0: [356, 390, 418, 430, 482, 553, 432, 207, 303, 801, 438, 387, 473, 527, 526, 381, 347, 936, 850,
 635, 398, 544, 427, 449, 573, 508, 548, 554, 557, 779, 541, 510]
1: [535, 590, 598, 325, 433, 458, 773, 424, 593, 538, 498, 588, 585, 555, 519, 501, 560, 458, 481,
 483, 441, 324, 613, 550, 426, 421, 576, 594, 283, 465, 656, 299]
2: [284, 595, 599, 506, 471, 608, 542, 554, 482, 396, 478, 435, 536, 511, 501, 586, 242, 652, 515,
 271, 529, 703, 552, 280, 524, 547, 559, 604, 566, 442, 510, 372]
3: [445, 601, 448, 658, 303, 480, 489, 484, 524, 601, 614, 676, 364, 463, 467, 444, 461, 467, 372,
 388, 331, 776, 222, 564, 574, 475, 505, 491, 590, 596, 560, 686]
4: [550, 551, 390, 460, 557, 441, 336, 362, 484, 493, 617, 417, 687, 719, 505, 559, 540, 397, 544,
 580, 348, 670, 697, 631, 439, 499, 544, 491, 515, 724, 505, 420]
5: [498, 490, 510, 612, 283, 531, 509, 501, 504, 599, 675, 636, 385, 493, 474, 457, 505, 445, 320,
 391, 417, 699, 247, 557, 558, 469, 521, 529, 637, 605, 586, 672]
6: [545, 549, 479, 523, 426, 406, 638, 502, 414, 487, 707, 311, 580, 506, 459, 470, 446, 506, 386,
 518, 413, 577, 293, 570, 505, 364, 623, 533, 471, 499, 513, 387]
7: [355, 248, 485, 605, 316, 605, 296, 415, 447, 442, 446, 556, 533, 621, 516, 725, 402, 764, 556,
 396, 476, 577, 734, 652, 736, 714, 466, 469, 462, 690, 538, 444]
8: [336, 471, 497, 573, 485, 362, 620, 542, 460, 394, 612, 547, 535, 537, 496, 356, 395, 471, 266,
 508, 443, 695, 269, 528, 475, 375, 479, 542, 580, 420, 376, 627]
9: [389, 354, 514, 507, 236, 549, 427, 550, 591, 393, 488, 639, 241, 259, 491, 369, 492, 412, 462,
 281, 571, 565, 525, 482, 531, 523, 354, 417, 611, 644, 651, 654]
10: [482, 466, 582, 517, 519, 550, 683, 554, 269, 561, 503, 403, 612, 581, 315, 544, 275, 541, 530,
 429, 588, 439, 469, 612, 596, 573, 628, 367, 488, 505, 534, 454]
11: [463, 662, 621, 526, 630, 633, 676, 620, 376, 371, 536, 392, 524, 310, 587, 385, 508, 360, 349,
 482, 719, 640, 654, 245, 328, 440, 522, 666, 498, 263, 332, 563]
12: [602, 329, 568, 669, 243, 646, 579, 598, 311, 453, 617, 614, 583, 651, 399, 683, 434, 468, 280,
 578, 466, 30, 489, 842, 787, 615, 488, 372, 303, 503, 389, 517]
13: [552, 599, 452, 305, 584, 386, 373, 489, 663, 538, 611, 598, 573, 519, 556, 575, 702, 350, 334,
 473, 337, 529, 553, 239, 444, 474, 508, 671, 403, 575, 449, 327]
14: [551, 582, 417, 666, 433, 505, 486, 412, 470, 653, 499, 326, 373, 428, 422, 466, 425, 632, 454,
 422, 400, 769, 169, 569, 492, 408, 610, 503, 564, 493, 415, 677]
15: [697, 521, 492, 391, 370, 406, 252, 381, 601, 778, 701, 786, 520, 616, 198, 588, 789, 326, 35,
 0, 270, 749, 301, 569, 658, 564, 617, 611, 405, 705, 555, 744]
16: [423, 561, 589, 590, 509, 466, 462, 514, 584, 540, 515, 605, 495, 432, 524, 349, 579, 307, 336,
 405, 517, 720, 483, 471, 435, 422, 406, 526, 637, 411, 506, 588]
17: [486, 504, 586, 366, 293, 678, 386, 635, 553, 460, 357, 649, 332, 446, 452, 633, 384, 639, 508,
 213, 446, 429, 391, 353, 419, 680, 546, 483, 498, 493, 510, 332]
18: [470, 764, 543, 475, 472, 474, 469, 458, 428, 426, 552, 559, 471, 439, 577, 466, 485, 432, 470,
 455, 524, 786, 461, 288, 348, 513, 582, 546, 555, 485, 539, 323]
19: [470, 727, 458, 483, 517, 543, 654, 432, 424, 472, 448, 337, 576, 542, 506, 517, 291, 386, 536,
 510, 474, 423, 418, 432, 394, 444, 515, 365, 451, 630, 420, 463]
20: [623, 485, 582, 548, 747, 671, 622, 724, 431, 306, 435, 353, 624, 467, 550, 502, 557, 351, 627,
 793, 684, 42, 662, 552, 338, 480, 466, 422, 505, 233, 413, 376]
21: [711, 521, 604, 346, 640, 694, 466, 429, 263, 567, 368, 408, 514, 356, 467, 525, 665, 730, 932,
 731, 663, 297, 686, 272, 473, 609, 612, 649, 401, 389, 457, 450]
22: [621, 352, 365, 460, 416, 408, 444, 356, 531, 560, 485, 584, 376, 618, 370, 729, 546, 889, 812,
 523, 326, 553, 501, 695, 794, 608, 572, 471, 248, 478, 598, 626]
23: [368, 258, 543, 692, 306, 580, 387, 498, 430, 461, 493, 617, 518, 653, 526, 670, 416, 759, 581,
 522, 473, 527, 720, 716, 746, 576, 422, 480, 480, 639, 568, 412]
24: [530, 431, 576, 344, 610, 558, 502, 537, 525, 337, 420, 344, 339, 530, 505, 581, 501, 925, 889,
 545, 487, 661, 688, 468, 564, 518, 569, 635, 372, 311, 594, 464]
25: [552, 535, 479, 590, 478, 384, 694, 421, 398, 507, 735, 285, 692, 474, 505, 462, 459, 487, 420,
 598, 407, 551, 389, 553, 482, 397, 650, 509, 443, 452, 505, 433]
26: [550, 456, 572, 433, 487, 592, 564, 491, 567, 363, 465, 252, 383, 420, 581, 648, 585, 898, 813,
 614, 486, 611, 777, 440, 537, 544, 588, 708, 337, 232, 650, 452]

[513, 509, 580, 373, 527, 594, 247, 538, 524, 564, 393, 697, 514, 524, 522, 519, 502, 502, 491,
 344, 514, 476, 626, 496, 402, 622, 477, 507, 575, 537, 490, 363] 17 16 18
[503, 327, 285, 609, 601, 185, 429, 504, 456, 532, 462, 562, 556, 648, 450, 421, 474, 472, 348,
 679, 521, 556, 353, 786, 567, 453, 511, 376, 539, 515, 321, 604] 8 6 25
[448, 633, 603, 210, 617, 389, 387, 487, 498, 527, 524, 567, 565, 555, 627, 395, 624, 615, 572,
 538, 492, 747, 627, 350, 285, 514, 549, 746, 526, 345, 545, 324] 18 13 16
[453, 591, 590, 406, 384, 603, 389, 484, 422, 450, 583, 573, 475, 496, 549, 565, 573, 566, 559,
 578, 443, 589, 554, 254, 535, 564, 464, 706, 491, 528, 464, 450] 18 13 2
[390, 250, 536, 654, 619, 428, 506, 547, 412, 366, 373, 748, 604, 506, 364, 583, 561, 443, 427,
 655, 651, 498, 608, 579, 878, 483, 336, 590, 463, 519, 316, 668] 23 8 16
[323, 774, 434, 540, 746, 323, 587, 406, 580, 469, 386, 448, 531, 682, 575, 410, 291, 348, 663,
 797, 514, 513, 429, 585, 472, 306, 365, 389, 595, 498, 251, 638] 19 8 16
[598, 538, 551, 478, 452, 713, 544, 684, 459, 383, 626, 504, 545, 466, 583, 654, 537, 422, 495,
 528, 530, 444, 584, 290, 473, 612, 517, 534, 567, 473, 577, 507] 18 2 19
[703, 582, 280, 719, 594, 567, 593, 365, 497, 429, 701, 403, 786, 468, 739, 682, 601, 358, 388,
 652, 461, 817, 875, 605, 437, 470, 500, 466, 485, 694, 586, 432] 4 25 6
[424, 229, 398, 319, 613, 308, 540, 454, 337, 458, 360, 435, 425, 598, 561, 539, 437, 933, 796,
 840, 563, 641, 623, 344, 588, 655, 634, 797, 459, 536, 563, 177] 24 26 0
[449, 486, 542, 557, 662, 576, 552, 445, 577, 508, 411, 339, 492, 544, 500, 424, 520, 489, 504,
 465, 563, 535, 541, 478, 482, 428, 412, 537, 551, 510, 544, 699] 16 19 8
[660, 310, 474, 611, 606, 462, 441, 446, 419, 526, 449, 625, 491, 300, 417, 503, 663, 574, 616,
 558, 749, 226, 585, 488, 627, 561, 503, 418, 450, 398, 416, 539] 21 10 20
[358, 263, 544, 592, 584, 336, 422, 524, 389, 369, 390, 780, 571, 606, 360, 536, 521, 482, 501,
 662, 614, 399, 564, 633, 878, 548, 392, 612, 464, 536, 338, 677] 23 7 8
[559, 507, 518, 603, 479, 539, 770, 492, 312, 598, 575, 400, 661, 373, 664, 348, 476, 492, 442,
 670, 541, 537, 630, 710, 425, 382, 492, 412, 460, 389, 549, 562] 25 6 10
[454, 285, 569, 288, 492, 518, 369, 513, 587, 565, 485, 389, 400, 676, 331, 517, 573, 838, 758,
 553, 328, 160, 262, 446, 690, 488, 526, 632, 435, 469, 492, 685] 22 24 0
[456, 311, 710, 317, 552, 731, 552, 772, 594, 375, 437, 486, 316, 499, 347, 592, 586, 523, 560,
 392, 622, 60, 586, 300, 583, 608, 483, 592, 455, 282, 592, 566] 17 20 1
[717, 401, 374, 690, 294, 334, 503, 499, 535, 498, 645, 768, 458, 733, 492, 785, 642, 348, 233,
 712, 388, 457, 447, 655, 737, 665, 576, 441, 299, 507, 640, 470] 12 5 23
[501, 459, 544, 544, 412, 691, 606, 599, 634, 525, 492, 439, 575, 441, 434, 471, 453, 294, 340,
 319, 461, 189, 389, 595, 483, 444, 443, 398, 535, 630, 530, 429] 19 10 6
[627, 518, 498, 434, 395, 623, 412, 483, 516, 448, 465, 366, 280, 371, 493, 625, 446, 866, 700,
 453, 450, 469, 428, 322, 381, 613, 715, 572, 433, 461, 475, 220] 17 24 26
[329, 564, 527, 443, 721, 467, 834, 546, 624, 527, 220, 199, 480, 745, 399, 438, 379, 521, 497,
 685, 500, 233, 309, 411, 625, 386, 262, 446, 347, 202, 555, 933] 19 10 8
[495, 295, 638, 674, 350, 560, 325, 679, 544, 569, 473, 602, 373, 103, 509, 301, 474, 451, 514,
 290, 640, 496, 519, 653, 426, 511, 491, 420, 856, 500, 597, 286] 9 16 17
[379, 552, 730, 326, 607, 465, 561, 681, 430, 418, 438, 700, 675, 466, 457, 318, 524, 240, 371,
 442, 580, 432, 503, 434, 420, 475, 403, 604, 546, 346, 543, 453] 16 11 1
[590, 445, 476, 491, 351, 602, 441, 514, 527, 517, 459, 420, 251, 380, 476, 626, 488, 816, 645,
 420, 493, 435, 410, 381, 382, 603, 729, 572, 417, 448, 563, 261] 17 24 26
[644, 573, 510, 440, 628, 585, 391, 577, 496, 492, 594, 279, 527, 437, 477, 414, 555, 418, 431,
 378, 494, 672, 492, 488, 278, 482, 577, 525, 548, 407, 472, 687] 16 18 11
[322, 379, 597, 555, 604, 531, 616, 597, 393, 226, 415, 447, 512, 550, 572, 451, 331, 727, 749,
 706, 618, 622, 667, 509, 555, 445, 410, 479, 602, 319, 555, 522] 24 2 26
[442, 382, 437, 658, 668, 470, 545, 402, 352, 432, 329, 441, 459, 433, 486, 489, 458, 870, 751,
 656, 592, 506, 492, 506, 609, 477, 606, 469, 393, 235, 345, 469] 24 26 10
[422, 440, 426, 614, 415, 445, 373, 597, 618, 433, 433, 615, 387, 598, 559, 647, 385, 628, 429,
 574, 412, 597, 394, 620, 605, 578, 449, 514, 554, 505, 405, 415] 23 7 8
[481, 346, 362, 574, 510, 449, 702, 516, 579, 498, 436, 483, 302, 423, 595, 475, 402, 385, 502,
 648, 625, 367, 426, 503, 600, 444, 379, 368, 548, 643, 525, 504] 19 9 10
[633, 587, 499, 434, 563, 599, 398, 582, 496, 469, 581, 337, 468, 412, 471, 399, 583, 408, 411,
 324, 524, 713, 463, 472, 275, 478, 590, 514, 582, 400, 481, 716] 16 18 14
[347, 512, 580, 596, 474, 624, 688, 555, 411, 415, 505, 409, 587, 399, 520, 546, 294, 529, 393,
 366, 566, 738, 601, 342, 505, 515, 546, 604, 544, 487, 520, 364] 2 18 11
[310, 564, 742, 356, 516, 443, 540, 670, 349, 392, 449, 687, 727, 422, 461, 347, 540, 257, 345,
 427, 604, 489, 522, 455, 447, 463, 496, 683, 516, 377, 576, 452] 16 11 18
[336, 699, 533, 618, 657, 673, 566, 558, 555, 369, 371, 395, 556, 519, 522, 459, 299, 206, 506,
 494, 570, 349, 515, 406, 387, 434, 340, 358, 766, 656, 363, 514] 19 16 2
[546, 415, 472, 420, 646, 479, 749, 566, 390, 477, 667, 292, 661, 363, 623, 269, 624, 462, 414,
 651, 527, 449, 530, 598, 319, 324, 464, 518, 431, 378, 512, 681] 25 6 11
[423, 663, 435, 617, 764, 318, 649, 436, 531, 542, 434, 429, 548, 633, 561, 434, 391, 393, 629,
 828, 558, 495, 468, 587, 506, 354, 392, 379, 621, 497, 347, 627] 19 8 25
[602, 423, 451, 524, 721, 379, 327, 502, 728, 401, 420, 609, 510, 570, 497, 475, 676, 401, 375,
 500, 484, 451, 482, 619, 371, 403, 388, 517, 563, 421, 395, 591] 16 13 8
[502, 583, 654, 250, 650, 407, 497, 489, 454, 637, 551, 645, 609, 463, 712, 373, 698, 554, 558,
 589, 546, 775, 734, 365, 276, 503, 512, 756, 545, 344, 669, 314] 18 13 16
[422, 332, 441, 571, 416, 463, 481, 581, 549, 478, 452, 618, 430, 557, 562, 630, 397, 665, 446,
 591, 460, 558, 405, 584, 635, 599, 469, 616, 528, 577, 487, 419] 23 7 5
[435, 983, 682, 383, 533, 700, 550, 608, 767, 521, 187, 148, 661, 709, 451, 568, 387, 154, 231,
 214, 270, 397, 481, 472, 66, 422, 498, 555, 293, 383, 378, 292] 19 1 13
[494, 448, 599, 662, 404, 684, 351, 662, 573, 519, 492, 535, 461, 441, 509, 567, 424, 469, 324,
 248, 506, 461, 441, 513, 496, 640, 464, 394, 717, 512, 602, 375] 17 9 16
[427, 476, 460, 510, 344, 494, 481, 446, 519, 547, 484, 632, 318, 520, 568, 607, 436, 795, 505,
 516, 426, 511, 405, 375, 608, 533, 501, 536, 396, 501, 306, 453] 17 2 23
[484, 573, 447, 339, 470, 438, 647, 454, 698, 530, 469, 328, 297, 547, 603, 477, 442, 723, 805,
 708, 351, 485, 408, 471, 439, 400, 431, 500, 425, 445, 575, 545] 24 26 19
[666, 763, 564, 324, 473, 621, 332, 484, 500, 561, 684, 516, 513, 489, 465, 467, 723, 362, 467,
 343, 394, 404, 485, 338, 313, 494, 519, 562, 429, 484, 430, 692] 13 16 18
[578, 378, 432, 484, 464, 390, 461, 372, 175, 507, 800, 560, 691, 586, 506, 542, 589, 528, 466,
 636, 470, 618, 670, 568, 557, 584, 685, 614, 437, 673, 582, 401] 4 25 6
[535, 417, 392, 428, 454, 405, 411, 399, 189, 559, 778, 511, 700, 606, 531, 539, 555, 577, 466,
 612, 404, 700, 661, 532, 533, 616, 688, 608, 404, 662, 542, 376] 4 25 6
